A state moves one step at a time under one of 6 hidden systems, and each row is a state written as 18 numbers. Each run below is a few steps of one system.
k418, trace 1 (9 x 18):
[[  3  -8  16   9 -32  25  -2  17  -1  41 -33 -51  22 -13  28   4   1 -12]
 [ -2 -26  -7 -26  -6   3   4  -1  50  25 -26 -15  28 -17 -11 -36 -39  10]
 [  6 -15  14 -38   9  20   6 -49  -1  25 -26  17  23  22 -31 -14  -2 -27]
 [  1  -1  30 -29 -11  -5 -21  -6 -50 -12 -15 -10  47   4  15 -31   8 -15]
 [ 22  -9  55  -1   4  18   6  27  -5   3  -4 -34 -11 -26  -3 -41 -16 -13]
 [ 34 -16  16  24 -14  25 -40  -6  38  36 -20 -26  10   6  -8  -6  -3 -18]
 [ 37  -4  -8 -40   7 -20  -6 -24  31  21   6 -17  53  -3  -3 -11  -9   5]
 [ 19  16  29 -63   1  28  29 -19  -8   2 -23  -2   9  -6   0  12   1 -27]
 [  5   5  26 -16 -59  11 -11  30 -17  -9 -43 -11  20   8  -4 -25   0  -7]]
k656, trace 2, 9 rows:
[[  7   2  -4  51  -6 -26 -13  50  10 -11  23 -12 -25  -2 -15 -31   3  25]
 [  4 -11 -15  47  42   7 -23 -19  24  33  20 -17 -19  -2   4  18  18 -10]
 [-11  12 -33 -36  28   0 -31 -38  30  -9  -5   4  26 -15  23  16   3  -9]
 [  1  33   3 -49   1  -7  24  -7   3 -50  -5  36 -27  -1 -21   1  10  -9]
 [-14  14   7  36 -47 -21  25  12 -29 -20   2  15 -25  14   8  27  27   2]
 [ -1 -28  -2  48 -14 -24   7  12  15   4  36 -10   2 -21  28  20 -34  27]
 [ -1 -23 -25   4  34  46 -24   8  28  15   4   8 -11   1  -4  22 -40   9]
 [-12  28 -58 -33  24   7 -18  16  -3   5 -14   4  13  21 -14   1  26  16]
 [-13  34   4 -16  26 -26  39   8 -19 -19   9 -13 -27 -21   3 -15  42  -4]]
k222, trace 3 (9 x 18):
[[ 31  14 -20 -45  24 -13 -19 -18  48 -19  11   8  12  -7 -14  -3  -6   3]
 [ 18  36  13 -25 -28   1  15  -7 -17 -27 -13  25 -19  25 -24  16  37 -19]
 [ -8  -2  22  18 -48 -36  33  27 -29  -6   8 -15  10 -10  21  -5   0  18]
 [  0 -38  19  23  15  26  30   5  17  31  12 -14 -19 -24   4  11 -45   2]
 [-22  -8 -53  -2  13  38 -35   5  12  17 -19  11  10  16   4  29 -14   8]
 [  8  27 -31 -38  45 -23  -8   6 -12 -15  20   6  15  11 -15 -23  24  16]
 [ -7  26  40   7   4  -2  11 -13 -34 -23 -10  -4 -30  -8   3 -11  45 -36]
 [-28 -17  17  42 -45 -25 -12   6  17  -7 -16 -15   1 -26  21 -30  -7   3]
 [ 15 -40   0  13   7   0   7 -30  48  27  14  17   4   4 -27  -2 -38   3]]
k410, trace 4, 9 rows:
[[-22 -14   4  -2  25   4  44 -28  27  -7   6  34 -46 -10 -25   0 -16  -8]
 [-24 -14   2  16 -24   2 -22 -26 -30 -33   1  49   4  22   8  27 -11 -11]
 [ 23   3   3   8  21 -32   1  24 -24 -35  57  15  -6   4  -7  -6 -14  24]
 [ 22  22   6  29  25  34 -14  16  -9  -5  18  -6 -44  -1  14  47  16 -16]
 [-15  22 -46  23 -15 -31 -28   7  35 -13   8  -8   2 -12  30  23  16  18]
 [ -8  14 -23 -18  22 -14  56 -20  38   1   7  15 -37 -13 -20  15  11   1]
 [-41   0   4   4 -39   3  17 -28 -20 -25 -21  37 -12   5  17  34   6 -18]
 [-13 -15   4  16  -6 -35  16  26 -15 -40  33  25 -10  -3  -7 -20 -28  31]
 [  3 -12   7  33  40  39  -6  11 -26  -1  25  14 -41  11  -4  30 -13  -9]]
k656, trace 5, 9 rows:
[[  2  23   4  22  44   2  -5   6  17 -17  14  -7 -58 -17 -13 -11  31 -15]
 [-26  15 -24  29 -10 -25 -33 -39  23 -11  -8   5  -4  -5  22  22  43 -18]
 [  7   2  -5 -18   9 -37  16 -40  34 -36  34  34  -5 -13   0  19 -16   4]
 [ -6   7  -5   1 -14  28   9  -1 -20 -27   7  44 -27  18   3  60 -11  -3]
 [  0  12 -35  14 -31 -23  -1  51  -6 -18  20  -4   8   4  19  25 -11  41]
 [  4   1 -11  26  36  16  21  39  22   9  26 -15 -48 -19  -5  11 -12  16]
 [-47   6 -49  17  18  16 -24  -3  23  16 -25 -13 -10  -6  18  13  20   0]
 [-29  12 -32 -27  37 -39  13 -20  22 -24   9  16  -4 -16 -10 -31  10  11]
 [-36   9  13   9  18   3   7 -25 -31 -37   5  37 -39   2   2  14  22 -25]]
k134, trace 6, 9 rows:
[[ 19   3  -3 -14 -18  -7  -1  27 -44  16  -4   0  30  46 -34 -26  15  13]
 [  7   5   4  15   9  -3  15  13 -25  53  -1 -52  14   3   6 -17  37  -1]
 [-10   1   9  -8   6  30 -27   3  21  21 -38 -45   9 -31  24 -17   4 -21]
 [ -8  -6  -2 -34  -1   4 -25 -34  40  -2 -38  13  15  -2 -23 -39  -1 -18]
 [  9  -7  22 -23  -4 -24  20 -61 -15   2   0  26  25  22 -19  -7  17 -25]
 [ 28  -8  54  -6 -25  -9  17   1 -43  -2  14 -17  28  -7  21  -3 -12  -9]
 [ 45  -8  27  -3 -19  29 -10  48   0  19  -8 -29   9   7 -16 -18 -24   6]
 [ 23   0 -35  -8  -3  18 -20   3  22  52 -20 -20  25  33 -20   4  14   6]
 [-13  15 -22 -44  24  -9  10 -27  -2  25 -18 -25  38 -10  19  -2  28  -9]]
k268, trace 7:
[[-28 -15 -11   3 -42   0 -17 -16  38  -3 -27   2  22 -25  36  17 -27   1]
 [ -6 -26 -13 -36  13   6  18 -25  13  -4  -5  44   2  21 -45 -16 -34   5]
 [  0   1   8  -1   2   1  14 -13 -72  11   9  10  17  39  -5  13  26  -8]
 [ 10   1  15  14  11  -9  -3  53 -31 -21  32 -31   1 -25  30 -10 -15  22]
 [ 10   4   2  30  16  42 -27  29  36  10 -15 -17 -43  -9 -14  -6   0 -10]
 [-13   8 -47  15  -9 -27 -33 -30  38  19 -17  -3  20  12  -2  -1  37   1]
 [ -4  10   5 -50  22 -28  34 -47  12 -22  13  15  11 -24   6  -3  -1 -10]
 [ -3  -3  45 -10 -42  18  14  -5 -36 -30 -22  22  -9   5   6  13  -9 -23]
 [ 16 -28   0  40 -30 -20  -1  37  -7   6  25   5   7  23 -22 -16 -29  34]]
k410, trace 8:
[[-15  -8 -22 -29  18 -10   1   5   8 -38  12  47  -6   7 -29 -22 -30  21]
 [ -2  11  10  12  24  12  -8  -9 -55 -11  12  26 -24  35 -17   9  32 -18]
 [ -3  11   7  40   2 -36 -28   8 -23 -25  33 -21   3 -20  42   5  22   2]
 [ 20   5   1  23  29   4   0   4  60  -7  22 -11 -46 -33  -3  11  -7  -5]
 [ -6   2 -34  11 -25   3 -15 -33  39   2 -15  30  -5  19  -2  49   9  -7]
 [  2  10 -16 -30 -16 -44  47 -16  -7 -18  23  27  15  12  -9  14   0  21]
 [ -4  11  36  -3 -11  26  37  24 -41 -22   0  14 -39  -6   6  25  -8 -11]
 [-27  -9 -21  48 -21   2 -33  49 -10 -15   5   0 -13   0  13   2 -17  27]
 [-11 -10 -43  12  63   2   3  -1  16  19  33   2 -15   1 -13   3  -8  20]]
k222, trace 9:
[[ 39   5  20  34 -19   5 -15  -9  -6  -4  29  -1  -4   4  28  61   2 -11]
 [ 30  22 -21  -1 -14   0  -5  37  44  -8  12 -22  -9 -26  22  34 -17  22]
 [  7  23 -31 -14   5   7  47  18  30  16  -6   5 -38  10 -33  25  18  10]
 [-54  11 -31  -9  -5 -18  45  -5 -32   5 -11   8   1   0  17  17  24  11]
 [-48 -18   9  -8  36  -4  24   2 -19 -25  12   8 -16 -35  16 -28 -24   3]
 [-36 -23   2  37  17  24 -38   0  -8 -16  -7  31 -30   7 -15 -19 -12 -11]
 [  2 -10 -23  39   9 -34 -54 -14  -1 -10  31  13  19  20  -6 -13  15  10]
 [ 42  19  23   9  22 -18 -20 -39  18 -22  38  -1  -9 -10   7  20  23 -24]
 [ 20  31   9   4 -53  -7 -11   7  35 -32 -13   3 -22 -15  11  30  14 -11]]
k268, trace 10:
[[ 13  22 -14  -9  -7 -42  47  22   1 -26  36   8 -14  -7   0  17   4  29]
 [-16   2  14  23 -10  35  38  12  -2   5  -8   2 -49 -13  15  46  -6  -9]
 [-48 -23 -47  32 -19   2 -17  14   8   8 -11  13   8   5  12  11 -23  27]
 [-24  -8 -29 -15  62   1   9 -21  -1  -2  19  28 -18   5 -20 -11  -6   6]
 [-30  19   5   6  11   3 -19 -13 -55 -29  -5  15  -6   5  25  12  38 -22]
 [  2  10  13  26  -7 -32 -20  29   6 -56  27  10 -23 -20   5 -22  -8  14]
 [ 26  -3  12  43   8  13 -14 -19  35  -1  15  19 -48   7 -22  27   8 -20]
 [  5   4 -39   8 -18 -18 -26 -24  17  -4  17  15  28  12  26  54   2   8]
 [  8  18 -16 -53  16   7  31   5   9 -35  17  28 -13  -9  -4  29 -26  13]]
k134, trace 11:
[[ -1   9  -8  49   1  -6 -38  41 -40  -5  12  -8 -11  26  -7 -14  27  11]
 [  9  13 -12  45  30 -16 -20   8  34  18  19 -37 -22 -19   3 -11  30   1]
 [  0  15  -4  -2  15  16 -25 -34  51 -11 -12  -1 -22 -32  23  28   7 -27]
 [ -2   8  -7 -31 -23 -24   2 -31  35 -49  -2  41   2  -8  -2  10 -12  -1]
 [ 10  -3  19  -9 -21 -18  56 -10 -20 -17  24  36 -14  15 -19  21 -11   7]
 [  4 -15   8  29 -29   8  20  42 -40  10  19  -6   2   8  21  33 -25  23]
 [ -2 -11 -30  13  23  23 -12  60   4  23   6 -24  -5  -1  -3  -9 -25  32]
 [-27  14 -50  -1  43  23 -26   1   5  15 -18   1 -13  11  -8   7  30  -4]
 [-48  23 -19  -3  18 -33  -8 -31   1 -28  -6   6  -2 -18  21 -11  41 -10]]
k418, trace 12:
[[ -9 -12  23 -35  38   6  40  -3  10  -9   6  -3 -14 -37  -3 -30 -32  -2]
 [  0   0  15  20 -18  37 -46 -17  -3  -5 -32  16 -12  24 -13   5  15 -35]
 [ 25  -4   2   2  -6 -54 -13   8  -3  -6  31 -15  39   4  -3 -39   2  23]
 [ 20  -1  33  -7  30  35  35 -16   3  24  12 -21 -22 -22  11  31  -8 -24]
 [  4  14 -19  -9 -44  17 -54  19  20 -16 -34  -3  18   1  18  12  -6   2]
 [ 26   1  -1 -25   6 -32  48   6  20   7  13   4   0   9 -46 -36  -3  20]
 [-13  -5  14   6 -14  30  12 -27 -38  35 -23  -7  11  13  21  38  21 -29]
 [-24  -9  -8 -15 -14 -11 -20  35   1 -21 -14 -13  29 -24  25 -37 -34  24]
 [ 11 -18  20  -1  35  24  19 -13  19  18  -3   9 -36   9 -49 -25  -8 -17]]

Which system made each of these runs?
trace 13:
[[ 31  24 -17  22 -32  -2 -34  45  21   8  -8 -38   5   3   9   9  22  14]
 [  6  13 -34 -17  19  -1  22  -8  63  32 -13 -22 -10 -16 -11   7  11   3]]
  k134
trace 14 (2 x 18):
[[ 16   5 -11 -22 -17   7 -10  54 -39   2  -6  -4  30  31 -16 -22  -9  28]
 [ 25  12  22  14  21   5  14  42 -19  24  10 -49 -14  -7  -6 -26  21  -1]]
  k656
trace 15 (2 x 18):
[[-22   9 -30   3 -52 -33  30  35  -3   6 -18  -5   9   8  -4 -11  12  35]
 [-34 -25   6   1  25  22  58   9 -22  34  -6  -4 -20 -10  -7  -9 -19   5]]
  k410
trace 16, 2 rows:
[[  4 -22  35  33  24  15 -37  -1  -3  23  -4 -35   0 -11   1 -44   4 -22]
 [  9 -11  -3  11 -11   5 -53 -31  41  27 -25 -19  26   6  -4 -17  13 -19]]
  k222
trace 17:
[[ -1  -8  23  34 -28  22 -36  33 -40 -22   3   3  -2   5  30  19 -15   0]
 [ 42  -1 -13  25  -3 -10 -35  42  38   1  25 -21   3   1 -13 -15 -19  26]]
  k656
trace 18, 2 rows:
[[-43 -17   6   3 -16   9  -6 -31   9 -18 -15  14   6 -34  47  23 -30 -14]
 [ -3 -22   8 -18  11  -4  -2   2   1 -39  16  42  -7   2 -27 -30 -48  15]]
  k134
trace 19:
[[ 44   0  -1  17  28   1   1   9  31  26  19 -10 -23  16 -49 -22  10   3]
 [  1  -1  -4   9 -16   7  -9 -42  -6  37 -10 -16  33   7  32  47  21 -20]]
  k410
trace 20:
[[ 43  -6  10  -3 -14   4 -15   2 -27   1  16  27  15  55 -38   1  -4   3]
 [ 47  13  14  -3  -1   8   2  22 -36  19  20 -36  27   7  23  28   8   3]]
  k656
trace 21 (2 x 18):
[[-21  -3  10 -40  22  -4  54 -48  18   3 -10   5  -7 -29   2  -1  -3 -19]
 [-45 -11   1 -21 -29  20  -3   0 -18 -31 -36  37   1   1   3  -7 -27  -6]]
  k222
trace 22 (2 x 18):
[[-32 -13 -22   1  -2  -5  27  29  16 -23   2  34 -31  -3 -24 -13 -35  29]
 [-24 -13 -19  35  13   7  -4 -16 -28  12   7  34 -17  43 -25  14  20  -5]]
  k418
trace 23:
[[ -2  28 -41   3  25 -21 -34 -26  15  -6   5  14   0  21 -13   3  50  -5]
 [ -4  30  17  -4   7 -37  27 -31   6 -24  16  -8 -15 -34  28  10  36 -18]]
  k134
trace 24 (2 x 18):
[[ 46   0  44   3  12 -12 -20   8  -2  -6  25 -37  16 -23  13 -29  -4  -9]
 [ 59  15  19 -10 -19  30 -27   9  34   7 -16 -13  -6  10 -20   8   4 -18]]
  k134
trace 25 (2 x 18):
[[-24 -31 -15  24 -22 -33  29  22  19   2  12   8  -3  -5 -14 -25 -35  37]
 [-12 -29  -5  23  45  38   8  -7 -21  31  17  14 -20  13  -4  29 -19  -6]]
  k134
trace 26, 2 rows:
[[ -9 -54   6  22  -7 -15  -8 -27   1  24  20   1  41  -4  17  -3 -43  11]
 [ 34 -12   2 -23  33  42 -38 -16  15  -6  12  16  11   3   1  29 -37 -10]]
  k222
trace 27:
[[-42  30  -1   1  -9  -3  33  24 -13 -22 -24  -3 -42 -18   6  -7  36  -4]
 [-50 -24   3  50 -28 -10  10  -2  20   6 -20   5 -29 -13   2 -16  -4  -3]]
  k134
trace 28 (2 x 18):
[[-27 -19 -13  -3  22 -36   7 -62  -9  11  16  18  31   4   5  -5   8  -7]
 [  1  -3  40 -30  20  14  -7 -12 -44 -43  15  17   8 -14  22   2 -23 -16]]
  k268
